Each path is a new rotation, seen through one point. The rows after it are directions, each followed by how far the rotation turns it, in deg/step (0 if it stays put).
Each turn is a multiple of 5 degrees from 10 to 175, or 0.
Each row of a path follows its step; steps can be skipped.
Path 1:
step 0: [ -1 -15   9  41  23 -18 -12   0 -20 -16 -24 -16 -27 -26 -32  18  41 -27
  23 -12  -5   8   3  -7 -37 -13  -5   2 -10  47  10 -25  16 -10 -12]
step 1: [ 31  -5  52  46   5  -4 -16  23  -3 -46   2   8 -16 -34   9  14   2  -5
  -5  19  18 -26  -3   3  -7  26   0  13  22  -6   1 -32  27  19   1]
step 2: [  1 -13  42   3 -10  -9 -42   3  45 -39  -6  -1  -3 -10  38 -26  20  34
   4  -1  17  -6 -11 -13  11 -20 -20 -22  17  16   4 -27 -23 -14  -7]
step 3: [-35  -2  61  -5  25   1  -4   9   6 -21  29 -16   9 -19   0  -9  16 -11
  17  -7  -4   9 -11  11  20 -11  25 -43  -5  19 -50  10  -3 -24 -15]
step 4: [ 18 -13  24   2  39  -9  -5  27   3   0  25 -14  -7 -30 -24  26  21 -25
  19  31 -15  15 -23   8 -26 -16  -7  -3 -22  22  -3   1 -57  13  -4]
step 5: [ 17  22  -9  21  32 -21   6  24  29   2  11 -23   7 -54  -7  13  27  11
  -2  18  18 -31 -19  36   3 -24   3  17  19  10   7 -30  18  13 -20]
step 6: [  5   1  40 -18 -15  14 -13   1  43  15  10 -17   4 -10  52  12  25  -1
 -21   5  38  17 -22  33 -17  19  -5  19  12  14  -6 -33  13   2 -23]
step 7: [-16   3  28  -1   6 -22  -2  29  47   3  20 -13  -1  12  16   0  26  -9
   0 -52 -17   1   6   0 -32   5 -15 -41 -22  43  -2   4  21  -4 -12]
step 8: [ -6   4  48  17  43  -2  -1  40  17 -20 -12 -14 -26  -8 -41  20  -8  -9
 -11 -21   4  -4  11  12 -23  12 -20  30 -35   4 -41  10  -8  -3  -9]
step 9: [ 13   5  14  31  13 -15  -4  -8  16 -41 -45 -11  -2 -36 -12 -11  26  22
   1   3 -24  12 -17  12 -29  -4 -10  24 -22  -9  13 -26  -8  13 -47]
Directions:
[ -8  -9  11   0  -1   9   1   9  12  -8   0  11   3  12  -1  -3  -4   6
  -2  -6  -8  -6   9   2   7   0 -15 -11  -2  -8  -9   0  -5  -1   0] : 70
[-13  11   4   3   6  -8  19  -1  -4   0   1   3   0 -13  -1   0  -6  -9
  -7  -4   5 -11   4  -1  13   2   2  -4   6   1  -8   0  13  -5   0] : 155
[ -7  -1 -10 -12 -15   3   3  -4   7   0  11  -5  -9  -1 -11  17   2  -4
  10   5  -4  -7   2   7   5   4  -2  -1   4   1   1 -12  -2  -1  -9] : 55
[ -5 -17   2  -4 -10   0   4  -2  -5  10  -7  -4  -3  -9  -1   7 -15   9
  -4  -5  -2  -3  -7   2  -8 -12   3  -6   2 -12   7   8   5  -1   8] : 0
[-10  -3  -2   0  10  11  -7  -4  -1   5 -12  -8   0   5  -5   1   6   9
   8  -4  13   2   3   6  10 -13  -1  13   1   1  -7  -4   6 -14  -1] : 125
[-13   2  -5  -2   6   4  -3  -7  -4  -5  10   2  -4   2  -4   6  11  -9
  -1 -13  11  -1   3   0 -16   0   5 -11  -6  -4  -3  12  -9  -4   7] : 90
Path 2:
step 0: [-24 -47 -20  27 -11 -14 -22  31   1  10 -17  27   8  19 -29   3 -10   7
  11 -27 -23   9 -21  28  -2  22  20   3  23  -3 -15  -8 -34  16  15]
step 1: [  7   0  22  -2  -5  33  -6  45  -9 -20  -7  -3 -23  10 -14 -58  37 -32
   3  -5   4  22 -13 -21  -9  24 -16  14   6   0   8  12  -2  12 -15]
step 2: [-10 -46  -1  21 -40 -21  -2   1  24  -1 -20  32   2  17 -11  29  30 -17
 -30 -32  24  10   1  -2 -16  26  10  -6  -9   3  22  -1   2 -11  19]
step 3: [ -4   0  15 -20  -6  24  27  32  17  12  11 -22  -5  51   1 -22 -19 -21
  -7 -18  12  -9 -26  -9  -4   7 -41  29  37  -4  17  17   7 -18   9]
step 4: [ 22 -14  18 -12 -30 -45   3  15   1  12 -13  10 -15  13 -25   6 -10   8
  16 -38  11  34  18  27 -32 -11  11   1  -7 -13  22  11 -27   7  37]
step 5: [-23 -23  -1 -12   9   6 -24  34  -8 -21 -11 -43 -15  37  -7  -8  -8  14
  10  -3 -25  25 -34   0   9  51 -17  20  10 -10  -5  12 -14 -16   5]
step 6: [-12 -15  -4   8 -19  -6 -22  28   0  26 -14  54  -7  -3 -42 -34  22 -14
  -6 -32 -22   9   0  -5 -17   4  12   8   4   4   6   5 -30  33   7]
step 7: [  7 -39  16  19 -14  22  11  19  -3 -39  -7  -3 -33  36  17 -24  20 -32
 -12   2  36  25 -26   0   2  38  -6  -8   5  -4   7  14   3 -12  -8]
step 8: [-15   3  22   2 -32  -4   0  30  34  23 -20  13  17  22 -23  32  13 -22
 -17 -55   5 -15  11 -10 -22  12 -14   8  13   5  30  -9   4   1  18]
step 9: [ 16 -40  -6 -19 -10  -5  29  11   0  -4  22 -22  -7  35 -16 -28 -17  -6
  11  -1  33  27 -13   8 -16  -5 -22  31  24  -5   6  24 -15 -25  30]
Directions:
[  5   9   1  11  -6  -5   1   4  12  -6   0   4   2  11  16  -7   1   1
  12  -8  -1   1  -6   5  13 -13   7  -5   5  -7  -4   7  -1   7  -4] : 110
[ -2   0  -9   7   1   8   2   5  -2   4  -3   5  -2   6  -4  -5  13 -13
  -3   0   3  -3  15   7  12  13   0  -4  -9   8 -12   2  -1   5 -11] : 65
[ -3  -5 -13   2   2  -6   4  12  -3  -2   6 -15  -8  -2  -7  -1  12  18
  -3   1  -6  -1  -2   1  -7  -5  11   1   5   1  -2   2   4  14  -7] : 70
[ -8   0   9   2   2   4  12  -4  -3   4  -5   1 -14   4   6   2 -15  -2
 -13   1   0  -8   0   8  -7   1   1 -15   7  -2   4   3  -7  13  -6] : 90
[ 24  -2   9  -8  -2   3   9   4 -12   2   4  10  -9  -6  -6 -13   3  -2
   5   5   6   3  -2  10  -4  -8   2   0  -2  -1   0  -3   2   1  -3] : 130
[ -1  -7   2  -6  -9  -8  -1 -14   5  -3  -8   6   5  -6  -9   3  12   2
   1   5   3  -4  11  -1   0 -10  -5   1   2  -2   3  14 -17   8  -3] : 160
Path 3:
step 0: [ 32 -33  47  -6 -41  -1  15   6  -4  51  25   4  21  -6 -26   4 -12  48
 -15  -3   2  -4 -21  -3  11  16   7 -25  -9   0  26  -7 -18  -5 -15]
step 1: [ 10   9  10  32  14 -17 -47 -36  13 -34  31   0  10 -20 -22 -14   7  -6
 -25 -19  -3 -27 -30 -10  16 -10 -30 -17 -12  17  21  40   8  11  -5]
step 2: [ 39  -2  13 -26  35  29   4 -25   1  22  10   2 -32 -40 -23  44  15  39
  12  10 -19  24   6 -14  31 -14   0   1 -16   1  -2  -3   1  17  -2]
step 3: [  8  17  18 -15 -19 -10  -1  -2  45 -39 -39 -26  -7 -20   5 -14  15  25
 -33 -33  -3   6 -22  20  28  19  21 -12  12  15 -21  32   7  17  12]
step 4: [ 40 -29   6  -1  -7  16   5   3  -6  37 -34  10  10 -36   0   7  33 -24
  -6   2 -17 -36 -41 -31  15  -8   9  21  20  -6  -3  -1 -41   8 -12]
step 5: [ 48  13  29  10 -26  -4  23   1  14 -25  35   4 -24 -33  13 -14  19  -9
 -10 -17 -18 -14 -17  26 -23  25 -44  -7  -3  16   2   1   6 -18  38]
step 6: [  7  -9  10 -15 -29  12 -19 -38  -8   0 -36   6  -9  -7 -24  -4  62  21
   0  -4 -20   9  21 -37 -19   0 -30  13 -19 -29  35   5   2  13  -9]
step 7: [ 38 -11  22 -38 -30 -16 -11 -12  30  -6   2   3  35 -21 -25 -11 -34  42
  21  23   1 -16  -6   5 -16  30   2 -23  -2  25   0   0  -8  21  23]
step 8: [ 31  20  -9  29 -28  17 -46 -33   0 -15 -12 -12   1  17 -11  33  -7 -16
  -8   1 -45 -11 -43 -17  18 -10  -5   1  16  -1  21  16  12  26  -9]
step 9: [ 38 -12  37 -19   2  40   3  12   3  26  22  -7   9 -27  20  -1  17  15
  16 -14  -5  22 -19  10  25 -18  -4 -10 -16  28   9 -30  40  32  25]
Directions:
[ 13  -1  -7   0   0  -4   8   1   2  -2  13   3   6   1   2 -16 -10   4
 -10  -1   0   8   2  11   4  18   0   7  -3  -1  -8   2   6   7   3] : 160
[ 12  11  -6   2  10  -4   2  -8  -4  -3  12 -10  -8  -5   6  12  -6  -7
   0  10  -6  -9   1   6   0  -6  -9   6  10 -10   4  -5   6  -2   5] : 110
[  6  -6   6   3   1  10   1  12   5  -6 -13   5  -1   8  17   6  -6   0
   2  -1   0  -5  -6  -2  16  -5   0   9  -1  -6 -12   1   8  -2   8] : 65
[  8   0 -10   9   0  12  -5  -1  -5  -3  -8  -4  -3   4  -6 -10   3  -3
 -11   0  -8 -14  19   0   7  -5   8   4  -7   3   7  -2  -2   1  -5] : 160
